In the rows, 128 means zero.
Each path below is one point turned by a fixed rotation once a step. After each direction that follows a path, write how fast that rotation turns it, in degrees each step (0 if it stays still).
Each turn is a multiple of 5 degrees from 10 to 175, or 0.
Each row of a path follows its step; steps can be skipped.
Rotation 1:
step 0: [138 132 121 133 123 124 125 131 126 129 131 121 137 117 129 134 115 139
 138 120 132 140 113 110 149 133 132 121 113 130 122 129 128 142 131 131
 122 127 126 144 134 129 130 119 124 137 129 138 117 133 120 133 126 119]
step 1: [134 123 132 135 117 130 129 129 118 131 122 123 123 121 134 127 124 133
 134 133 132 133 132 117 123 145 137 124 120 134 134 152 130 130 136 125
 138 130 120 146 128 140 150 138 120 123 124 127 138 132 117 137 129 127]
step 2: [132 131 124 128 125 121 119 119 131 122 137 130 132 128 142 124 130 135
 131 134 121 121 125 119 120 140 128 132 121 145 126 128 136 149 134 132
 136 138 142 125 136 137 146 121 128 144 116 140 138 124 129 130 126 117]
step 3: [129 136 130 137 119 124 126 115 121 127 121 113 139 133 119 134 126 137
 131 120 131 130 124 120 116 137 149 121 116 124 120 132 132 136 126 128
 125 128 141 134 121 130 132 135 130 136 118 134 117 121 142 146 116 122]
step 4: [136 127 117 126 112 141 133 126 120 130 135 129 143 121 134 127 138 141
 126 139 132 112 126 118 134 134 130 112 123 130 130 135 131 128 123 130
 112 126 127 148 134 127 141 130 135 137 124 139 123 132 122 139 125 126]
step 5: [144 130 130 138 120 126 134 117 125 118 116 126 137 121 136 138 116 142
 130 124 129 128 139 113 137 134 125 112 125 139 133 127 138 127 130 127
 139 129 126 121 132 144 128 127 122 135 116 129 134 134 116 143 129 118]
step 6: [141 122 135 133 111 132 130 127 114 124 131 119 131 116 131 130 130 132
 128 125 128 129 136 123 115 125 141 130 118 136 120 132 126 156 125 123
 125 131 122 128 130 141 140 122 116 148 120 125 127 131 132 120 125 132]
step 7: [144 127 114 130 116 127 128 119 125 132 119 120 127 123 139 129 118 126
 135 137 124 128 135 124 116 116 138 124 123 127 129 126 126 128 137 135
 129 134 154 146 131 136 141 128 139 140 124 130 121 123 132 139 130 123]
step 8: [138 146 135 135 121 142 117 119 133 126 127 132 137 130 126 138 116 136
 121 125 122 122 130 126 137 132 130 119 109 138 128 136 133 132 136 121
 121 132 127 155 126 132 128 127 132 143 124 134 130 128 134 128 121 120]
step 9: [148 127 136 123 122 132 124 118 123 131 124 113 130 115 114 126 127 126
 139 134 127 123 129 113 135 140 142 114 121 134 135 132 139 134 128 117
 117 133 130 125 139 141 138 137 128 126 129 136 131 135 124 130 140 122]
step 10: [156 136 131 131 110 136 134 132 115 124 127 133 127 127 142 123 130 127
 124 129 120 127 129 127 121 143 133 118 128 130 127 130 136 141 139 130
 132 124 147 128 132 132 134 126 112 131 129 131 130 123 122 128 115 117]
Speeds:
[127 134 125 124 128 128 129 131 123 128 128 129 128 129 130 131 129 126
 127 126 132 130 126 126 128 124 127 128 127 131 128 127 128 127 129 127
 127 130 127 132 125 126 128 132 131 129 131 129 122 129 128 130 127 126]
95
[131 131 129 128 125 129 132 130 125 127 132 125 129 127 130 127 129 134
 130 126 133 127 125 130 131 128 127 125 132 126 128 129 128 126 129 129
 128 124 128 125 129 130 125 126 125 128 128 126 127 128 131 128 132 127]
65
[129 129 128 127 129 130 128 129 130 127 131 135 129 126 132 128 132 127
 127 123 126 125 125 129 130 127 129 129 127 127 124 130 131 132 128 129
 125 127 127 129 128 127 130 123 127 131 128 130 127 129 126 125 128 130]
175
[132 124 125 129 125 128 130 129 129 128 128 130 130 130 123 131 130 128
 126 127 129 130 128 125 127 129 127 125 127 129 130 126 127 127 127 131
 129 127 126 125 130 127 127 127 125 129 131 127 123 127 121 126 125 130]
65
[127 126 133 131 125 129 129 127 125 127 130 125 128 129 124 133 130 129
 130 125 129 127 129 130 130 130 130 132 124 126 125 128 128 125 129 128
 127 132 125 129 122 126 131 128 127 129 131 126 130 129 129 127 128 128]
140
[128 129 126 130 130 128 126 128 131 126 133 122 129 125 127 131 126 125
 125 127 126 131 124 129 128 129 131 128 127 128 127 126 128 130 127 123
 127 127 125 123 126 129 127 129 127 129 126 130 125 129 129 129 130 130]
120
